128 stands for zero in the data rows.
Each row has a hidden score. How much does it go up from the first row of each pair to the second? 20 means little or no change, 40 a big rise and 0 a big fall. The score is a weighted sum of the row's numbers plus the product of two more (or one squared), each taken from its middle value.
[147. 84. 180. 119. 172. 132. 80. 107. 152. 102. 144.]
[109. 159. 131. 106. 153. 116. 151. 142. 86. 147. 147.] -> 29
[105. 145. 89. 116. 147. 104. 164. 126. 111. 183. 160.]
[74. 123. 105. 116. 85. 76. 145. 123. 124. 136. 79.] -> 19
[133. 167. 152. 129. 84. 119. 151. 173. 93. 121. 107.]
[79. 127. 122. 130. 143. 108. 150. 125. 164. 113. 96.] -> 21
[91. 133. 127. 146. 115. 94. 146. 109. 158. 142. 47.]
[148. 117. 99. 136. 151. 153. 138. 98. 97. 138. 149.] -> 21
[139. 55. 163. 98. 153. 131. 41. 127. 131. 83. 146.]
[137. 51. 193. 115. 183. 104. 60. 156. 109. 133. 151.] -> 24
[75. 123. 128. 139. 119. 86. 157. 121. 145. 110. 51.]
[137. 98. 168. 114. 170. 118. 123. 71. 132. 148. 146.] -> 20
[162. 84. 187. 109. 169. 141. 59. 91. 130. 95. 165.]
[76. 140. 162. 118. 136. 88. 146. 151. 110. 152. 159.] -> 17
[155. 91. 178. 141. 189. 85. 70. 92. 164. 137. 154.]
[151. 173. 134. 163. 95. 113. 160. 188. 81. 155. 109.] -> 30
[146. 86. 180. 112. 166. 123. 86. 103. 138. 111. 162.]
[115. 125. 56. 126. 111. 170. 158. 128. 153. 161. 138.] -> 18
[119. 136. 83. 143. 106. 162. 154. 150. 129. 160. 147.]
[164. 136. 118. 107. 124. 164. 121. 153. 138. 122. 162.] -> 30
[115. 179. 150. 187. 123. 102. 170. 155. 90. 154. 87.]
[69. 137. 101. 110. 104. 122. 167. 142. 150. 140. 99.] -> 17
[124. 164. 105. 120. 138. 124. 160. 143. 109. 186. 163.]
[95. 130. 98. 111. 112. 91. 149. 132. 137. 155. 138.] -> 10
[173. 171. 169. 143. 82. 145. 111. 167. 134. 112. 134.]
[151. 115. 132. 117. 119. 178. 85. 119. 125. 98. 145.] -> 19
[138. 118. 163. 130. 151. 128. 137. 73. 143. 144. 151.]
[84. 100. 136. 67. 128. 75. 119. 148. 168. 69. 90.] -> 32
[146. 159. 160. 126. 98. 132. 90. 161. 97. 121. 143.]
[140. 110. 114. 162. 157. 178. 144. 97. 123. 110. 87.] -> 28
[130. 141. 110. 140. 130. 119. 168. 133. 102. 187. 184.]
[156. 78. 105. 150. 173. 140. 125. 76. 166. 145. 119.] -> 23
[149. 107. 126. 129. 128. 166. 92. 103. 158. 112. 147.]
[113. 131. 112. 100. 115. 147. 135. 115. 140. 154. 149.] -> 21
[127. 124. 112. 132. 142. 144. 143. 119. 119. 156. 152.]
[150. 84. 162. 126. 168. 124. 101. 54. 164. 146. 108.] -> 30
[140. 181. 147. 164. 118. 122. 161. 177. 76. 124. 126.]
[158. 89. 161. 116. 167. 156. 80. 93. 147. 116. 143.] -> 14
[141. 112. 128. 102. 166. 125. 114. 92. 131. 159. 146.]
[65. 123. 90. 116. 104. 135. 140. 127. 138. 104. 90.] -> 6
[194. 166. 186. 150. 86. 133. 85. 129. 120. 126. 149.]
[72. 87. 159. 84. 141. 66. 118. 124. 172. 74. 69.] -> 23
[132. 135. 122. 155. 154. 142. 146. 77. 140. 168. 159.]
[113. 130. 75. 151. 97. 143. 170. 162. 139. 117. 80.] -> 21
[86. 123. 109. 151. 124. 102. 156. 128. 150. 139. 109.]
[152. 105. 107. 169. 154. 161. 130. 79. 128. 78. 120.] -> 24
[121. 147. 93. 128. 123. 137. 144. 143. 116. 164. 157.]
[85. 152. 159. 107. 145. 95. 134. 132. 130. 131. 138.] -> 24
[73. 114. 139. 87. 145. 82. 135. 133. 164. 103. 101.]
[142. 157. 86. 122. 135. 135. 179. 142. 120. 171. 164.] -> 23
[109. 145. 103. 124. 142. 96. 143. 140. 119. 163. 172.]
[174. 126. 123. 99. 131. 156. 107. 118. 134. 118. 149.] -> 31
[159. 116. 99. 132. 170. 162. 121. 77. 117. 105. 117.]
[134. 137. 84. 111. 118. 135. 126. 101. 175. 120. 141.] -> 9
[119. 116. 100. 143. 130. 172. 145. 156. 118. 111. 170.]
[114. 146. 121. 166. 104. 103. 152. 130. 118. 154. 57.] -> 35
[87. 140. 135. 104. 147. 79. 146. 165. 111. 149. 156.]
[156. 186. 164. 164. 92. 123. 154. 198. 90. 140. 112.] -> 17
[77. 139. 85. 80. 102. 123. 148. 122. 146. 133. 97.]
[94. 145. 131. 101. 115. 105. 167. 149. 87. 177. 155.] -> 17
[127. 134. 107. 137. 149. 142. 134. 95. 146. 124. 124.]
[158. 127. 135. 131. 128. 181. 108. 123. 137. 71. 144.] -> 18
[131. 133. 124. 116. 124. 166. 91. 87. 155. 86. 127.]
[71. 131. 126. 93. 123. 100. 163. 116. 138. 131. 144.] -> 23
[190. 184. 156. 126. 95. 130. 100. 172. 103. 142. 167.]
[129. 126. 107. 122. 129. 134. 116. 92. 148. 135. 123.] -> 14
[143. 130. 90. 142. 138. 177. 150. 135. 135. 109. 165.]
[114. 143. 94. 120. 155. 144. 164. 156. 99. 133. 167.] -> 25
[77. 111. 117. 110. 125. 106. 137. 127. 168. 99. 49.]
[146. 120. 153. 119. 128. 164. 81. 119. 152. 72. 143.] -> 15
[134. 110. 128. 139. 164. 147. 145. 98. 113. 185. 147.]
[174. 92. 169. 111. 120. 162. 78. 121. 134. 62. 137.] -> 16
[149. 138. 90. 131. 127. 112. 160. 126. 116. 196. 148.]
[167. 99. 151. 98. 145. 165. 88. 96. 152. 79. 144.] -> 19
[80. 108. 153. 117. 125. 87. 108. 125. 176. 88. 58.]
[72. 124. 115. 106. 121. 108. 154. 113. 161. 113. 104.] -> 22
[142. 109. 129. 122. 158. 172. 111. 90. 149. 105. 148.]
[118. 163. 85. 125. 96. 141. 160. 144. 131. 132. 113.] -> 24
[71. 101. 134. 115. 116. 79. 112. 121. 173. 83. 48.]
[141. 158. 125. 142. 87. 153. 126. 145. 122. 133. 147.] -> 19
[139. 116. 128. 102. 129. 137. 114. 76. 127. 144. 147.]
[124. 97. 177. 140. 172. 100. 101. 52. 142. 171. 134.] -> 14
[139. 88. 123. 144. 153. 119. 108. 63. 141. 132. 115.]
[170. 121. 152. 93. 100. 158. 89. 134. 152. 86. 158.] -> 15
[166. 127. 146. 132. 132. 155. 86. 127. 139. 66. 143.]
[144. 124. 121. 112. 108. 176. 123. 111. 133. 103. 120.] -> 19
[132. 120. 116. 156. 152. 154. 172. 107. 127. 178. 152.]
[159. 155. 159. 134. 78. 122. 129. 211. 71. 103. 116.] -> 26
[139. 124. 95. 130. 110. 163. 142. 86. 157. 126. 137.]
[125. 122. 91. 134. 136. 182. 153. 127. 110. 124. 150.] -> 19
[121. 130. 96. 127. 147. 147. 170. 98. 104. 161. 126.]
[123. 124. 99. 130. 125. 136. 169. 134. 116. 172. 152.] -> 14
[159. 175. 147. 131. 77. 152. 104. 165. 105. 116. 123.]
[174. 132. 144. 134. 120. 156. 103. 112. 133. 119. 142.] -> 23
[85. 94. 165. 102. 140. 78. 103. 124. 185. 73. 82.]
[135. 163. 144. 147. 88. 130. 129. 204. 74. 110. 115.] -> 20
[159. 148. 158. 141. 93. 127. 96. 125. 140. 107. 152.]
[155. 104. 119. 122. 148. 158. 130. 105. 166. 96. 100.] -> 31
[139. 70. 177. 118. 167. 85. 80. 108. 154. 144. 144.]
[129. 136. 84. 127. 76. 135. 146. 167. 132. 122. 143.] -> 14
[146. 158. 144. 136. 104. 104. 122. 157. 108. 122. 161.]
[176. 159. 156. 137. 107. 114. 105. 152. 79. 155. 134.] -> 29
[122. 65. 174. 106. 140. 159. 46. 107. 162. 76. 134.]
[118. 118. 107. 144. 155. 126. 143. 70. 117. 150. 142.] -> 31
[112. 147. 119. 133. 161. 117. 161. 138. 121. 196. 173.]
[67. 112. 142. 97. 118. 81. 165. 126. 128. 91. 89.] -> 17
[136. 131. 102. 132. 124. 126. 136. 96. 127. 194. 160.]
[137. 114. 102. 154. 142. 159. 137. 122. 125. 119. 126.] -> 16
[148. 146. 142. 105. 132. 171. 119. 148. 125. 105. 144.]
[180. 167. 144. 182. 90. 126. 115. 158. 99. 122. 142.] -> 17
[86. 107. 126. 99. 138. 110. 147. 145. 136. 120. 89.]
[134. 142. 74. 119. 117. 138. 140. 95. 117. 172. 148.] -> 21
[127. 114. 106. 128. 140. 136. 120. 72. 160. 141. 129.]
[82. 120. 106. 123. 103. 103. 138. 110. 149. 105. 92.] -> 15
[86. 118. 133. 121. 119. 96. 128. 126. 171. 93. 78.]
[131. 158. 81. 144. 96. 167. 148. 153. 138. 136. 113.] -> 22
[142. 77. 126. 163. 147. 158. 114. 83. 154. 131. 127.]
[159. 57. 174. 100. 154. 125. 66. 113. 165. 89. 128.] -> 22
[167. 133. 117. 134. 100. 154. 100. 182. 151. 102. 119.]
[156. 171. 158. 158. 90. 130. 110. 214. 89. 138. 147.] -> 20
[95. 80. 148. 131. 129. 101. 108. 119. 187. 90. 49.]
[76. 139. 101. 126. 110. 120. 170. 124. 110. 172. 164.] -> 13
[128. 147. 102. 116. 136. 148. 140. 115. 121. 167. 159.]
[136. 139. 112. 133. 132. 145. 115. 93. 110. 161. 147.] -> 22
[177. 161. 174. 169. 108. 119. 101. 181. 98. 121. 136.]
[113. 118. 79. 136. 127. 185. 145. 167. 87. 107. 146.] -> 10
[158. 96. 186. 115. 179. 104. 101. 74. 148. 155. 142.]
[120. 137. 86. 130. 154. 141. 141. 171. 109. 130. 162.] -> 9
[164. 125. 106. 130. 105. 166. 103. 144. 153. 106. 142.]
[143. 177. 166. 134. 88. 100. 157. 194. 76. 116. 134.] -> 33
[66. 142. 96. 135. 114. 103. 172. 153. 149. 113. 66.]
[155. 117. 95. 159. 166. 181. 144. 123. 113. 99. 133.] -> 21
[93. 146. 61. 123. 89. 151. 157. 157. 136. 135. 114.]
[135. 100. 152. 116. 179. 131. 99. 64. 145. 99. 132.] -> 27
[181. 147. 135. 153. 78. 145. 105. 162. 121. 118. 145.]
[116. 149. 132. 152. 121. 81. 167. 130. 108. 133. 82.] -> 27
[91. 116. 91. 131. 82. 113. 158. 132. 127. 128. 87.]
[151. 58. 186. 91. 183. 106. 73. 120. 143. 105. 176.] -> 21
[100. 130. 107. 148. 135. 107. 159. 146. 107. 165. 146.]
[161. 85. 177. 94. 171. 143. 73. 78. 123. 112. 184.] -> 24
[115. 145. 109. 127. 123. 104. 142. 129. 128. 176. 153.]
[172. 178. 182. 126. 87. 131. 96. 142. 94. 123. 136.] -> 20
[158. 80. 154. 129. 188. 119. 113. 68. 118. 120. 170.]
[78. 124. 67. 123. 117. 127. 163. 122. 152. 121. 90.] -> 14
[80. 114. 102. 120. 88. 110. 158. 131. 162. 129. 61.]
[110. 137. 95. 149. 140. 138. 144. 98. 93. 166. 162.] -> 16
[152. 125. 114. 127. 111. 167. 118. 140. 144. 86. 160.]
[186. 171. 152. 142. 99. 110. 126. 163. 127. 137. 145.] -> 32
[85. 142. 87. 115. 113. 156. 162. 126. 142. 150. 126.]
[141. 88. 97. 125. 162. 146. 138. 95. 151. 110. 134.] -> 24
[94. 115. 156. 91. 153. 75. 157. 116. 138. 113. 123.]
[97. 112. 82. 130. 99. 157. 144. 139. 139. 124. 118.] -> 1
[160. 179. 161. 154. 89. 125. 121. 172. 105. 118. 148.]
[112. 134. 88. 106. 106. 161. 158. 108. 141. 157. 135.] -> 17
[150. 112. 141. 101. 154. 152. 107. 88. 145. 116. 135.]
[92. 78. 164. 116. 123. 75. 112. 140. 160. 54. 74.] -> 13
[132. 129. 90. 99. 114. 168. 122. 146. 136. 149. 134.]
[105. 131. 81. 116. 141. 115. 137. 103. 127. 203. 151.] -> 16
[145. 59. 177. 92. 185. 98. 77. 93. 126. 154. 166.]
[78. 108. 152. 148. 110. 79. 132. 98. 158. 112. 46.] -> 9
[162. 88. 172. 117. 140. 143. 93. 100. 168. 53. 119.]
[141. 101. 162. 118. 176. 117. 92. 69. 167. 148. 112.] -> 25
[147. 80. 170. 111. 145. 140. 63. 103. 149. 97. 149.]
[139. 127. 75. 132. 165. 174. 141. 148. 118. 128. 155.] -> 20
[154. 94. 161. 100. 139. 141. 54. 114. 165. 90. 136.]
[79. 127. 67. 115. 116. 147. 158. 135. 151. 141. 98.] -> 18
[140. 171. 115. 151. 109. 126. 138. 170. 129. 126. 124.]
[70. 98. 144. 115. 122. 76. 115. 122. 165. 61. 68.] -> 11
[152. 100. 119. 169. 158. 170. 138. 105. 99. 77. 118.]
[85. 89. 138. 120. 143. 89. 86. 121. 163. 58. 63.] -> 12
[137. 110. 142. 162. 176. 118. 122. 67. 152. 191. 126.]
[79. 124. 102. 108. 124. 109. 163. 131. 152. 116. 75.] -> 17
[126. 113. 96. 126. 149. 159. 145. 81. 125. 154. 141.]
[105. 139. 106. 132. 121. 161. 178. 116. 116. 186. 152.] -> 8
[161. 118. 92. 137. 130. 173. 131. 66. 139. 134. 107.]
[156. 143. 105. 131. 99. 155. 129. 139. 132. 124. 120.] -> 9
[150. 126. 105. 172. 136. 186. 151. 145. 108. 99. 122.]
[148. 185. 145. 146. 114. 127. 145. 181. 71. 133. 119.] -> 27
[148. 152. 103. 137. 93. 139. 150. 160. 96. 132. 115.]
[165. 63. 176. 103. 173. 95. 59. 125. 136. 114. 164.] -> 10
[159. 126. 92. 134. 124. 140. 123. 108. 130. 160. 158.]
[168. 164. 133. 143. 91. 134. 129. 186. 83. 102. 128.] -> 28
[175. 135. 186. 110. 128. 136. 42. 102. 142. 91. 134.]
[204. 155. 165. 165. 103. 119. 87. 161. 79. 143. 148.] -> 26
[100. 144. 154. 89. 148. 86. 124. 149. 114. 140. 137.]
[145. 98. 105. 158. 164. 168. 142. 105. 100. 107. 114.] -> 19
[77. 131. 88. 125. 103. 113. 147. 127. 146. 144. 97.]
[126. 173. 146. 186. 106. 82. 171. 167. 98. 136. 103.] -> 30
[139. 103. 83. 118. 147. 160. 115. 129. 130. 140. 142.]
[142. 185. 151. 163. 108. 97. 156. 154. 102. 136. 88.] -> 32
[141. 106. 140. 130. 166. 96. 102. 46. 136. 172. 150.]
[124. 154. 141. 84. 143. 116. 124. 178. 70. 134. 163.] -> 22
[144. 53. 189. 112. 185. 113. 40. 157. 115. 124. 132.]
[178. 156. 148. 162. 111. 132. 114. 168. 111. 135. 161.] -> 17
